Questions about the table below. Indices start at 1.
1) Read off the top-right entry.
2) Read off the entry in row 2 and column 1.
3) Read off the bottom-left entry.
4) Read off the entry in row 3 and column 2.
5) Read off the minimum.
6) Read off the entry directly below 118.
7) Read off the entry in the top-left corner.
8) Read off the entry in row 1 and column 3.
89	118	133	173	102	48	120	119	87	71	116	74
161	96	127	60	116	110	153	92	93	36	87	171
78	158	100	127	100	128	122	88	178	220	110	61
143	155	151	125	146	62	156	49	189	164	87	83
75	161	127	115	93	97	131	71	190	216	114	81
166	103	132	72	127	97	158	77	110	46	80	162
105	131	111	19	112	94	92	171	120	53	148	93
162	98	131	68	116	106	157	84	95	36	82	171
79	132	66	108	84	170	108	122	119	155	105	74
77	153	133	91	69	101	131	80	148	139	110	120
1) 74
2) 161
3) 77
4) 158
5) 19
6) 96
7) 89
8) 133

Read these off the table that follows. Rows and columns are numbered from 1.
1) Give the top-left entry.
2) Give the entry at row 3, column 2.
3) Give the top entry of the column that holds the largest entry.
4) Give the bottom-right entry.
5) Give the entry at row 2, column 3.
6) Give the entry at row 2, column 2.
7) Give the entry directly above 194.
8) Give the entry directly below 149.
[114 129 54 168 106 90 51 124 140 123 123 162]
[83 93 82 151 111 128 182 154 151 162 121 99]
[95 116 63 151 117 91 106 137 153 140 115 145]
[157 144 138 140 117 141 81 113 107 107 141 139]
[110 129 86 136 129 89 95 128 147 129 116 155]
[67 108 46 136 133 61 128 147 178 153 99 152]
[81 123 47 133 139 46 87 135 175 138 98 176]
[143 118 126 167 91 176 128 130 103 130 151 96]
[148 142 115 149 114 126 68 114 115 110 136 148]
[114 143 50 152 124 56 21 116 151 112 113 194]
[126 150 79 135 135 64 31 112 144 107 114 191]
1) 114
2) 116
3) 162
4) 191
5) 82
6) 93
7) 148
8) 152

m =
[[156, 108, 143, 114, 135, 140, 151, 121, 137, 199, 129, 149, 128, 101, 80, 174],
 [117, 129, 115, 122, 104, 117, 128, 132, 113, 113, 78, 116, 140, 152, 142, 92],
 [155, 112, 138, 87, 131, 140, 147, 121, 136, 199, 119, 151, 131, 114, 89, 169],
 [114, 154, 115, 154, 87, 103, 126, 164, 98, 77, 148, 93, 152, 135, 165, 109],
 [112, 158, 115, 113, 100, 109, 116, 158, 106, 72, 161, 101, 145, 142, 175, 112],
 [112, 159, 116, 124, 106, 112, 112, 154, 110, 71, 164, 105, 140, 143, 177, 113],
 [115, 145, 115, 141, 85, 102, 133, 160, 96, 84, 128, 91, 154, 132, 153, 103],
 [153, 115, 134, 144, 128, 140, 143, 121, 135, 197, 110, 153, 133, 125, 99, 162],
 [135, 104, 151, 237, 175, 144, 135, 105, 156, 142, 162, 140, 98, 84, 84, 152],
 [133, 106, 150, 168, 176, 144, 132, 104, 156, 137, 162, 139, 97, 87, 88, 150],
 [115, 138, 116, 230, 89, 105, 134, 152, 99, 92, 110, 95, 151, 135, 146, 98],
 [115, 135, 116, 160, 93, 108, 133, 147, 103, 97, 100, 100, 148, 139, 144, 95],
 [156, 104, 147, 147, 140, 140, 154, 120, 140, 197, 136, 147, 125, 91, 72, 177],
 [115, 143, 116, 118, 85, 102, 134, 158, 97, 87, 122, 92, 153, 132, 150, 101],
 [138, 102, 152, 175, 173, 144, 139, 106, 155, 149, 161, 140, 100, 80, 78, 157]]
Counting starts at 1.
Find the entry in row 3 and column 1.
Answer: 155
The entry at row 3, column 3 -> 138
Find the entry in row 2 and column 2.
Answer: 129
The entry in the bottom-right corner is 157
Find the entry just right of the largest entry.
Answer: 175
The entry in row 1 and column 3: 143
Find the bottom-left entry.
Answer: 138
The bottom entry of the column that holds the largest entry: 175
The top-left entry -> 156
The entry at row 2, column 1: 117
Find the top entry of the column that holds the smallest entry.
Answer: 199
Find the top entry of the column that holds the largest entry.
Answer: 114
Find the bottom entry of the column that holds the smallest entry.
Answer: 149
Find the entry directly below the smallest entry.
Answer: 84
Find the entry just right of 230.
Answer: 89
The entry at row 1, column 2 is 108
The entry in row 3 and column 2: 112
The entry directly below 126: 116
Find the entry directly below the largest entry.
Answer: 168

B = 174	151	137	33	170
The entry just left of the smallest entry: 137
The entry just left of the centre entry: 151

Read these off the row that follows.
1) Find the second entry from the right.
2) Find the third entry from the right.
3) Find the last entry.
4) Find the 2nd largest entry.
5) Find the entry just left of 164.
[80, 110, 164, 214, 151, 161, 127, 106, 103, 113, 161, 115]
1) 161
2) 113
3) 115
4) 164
5) 110
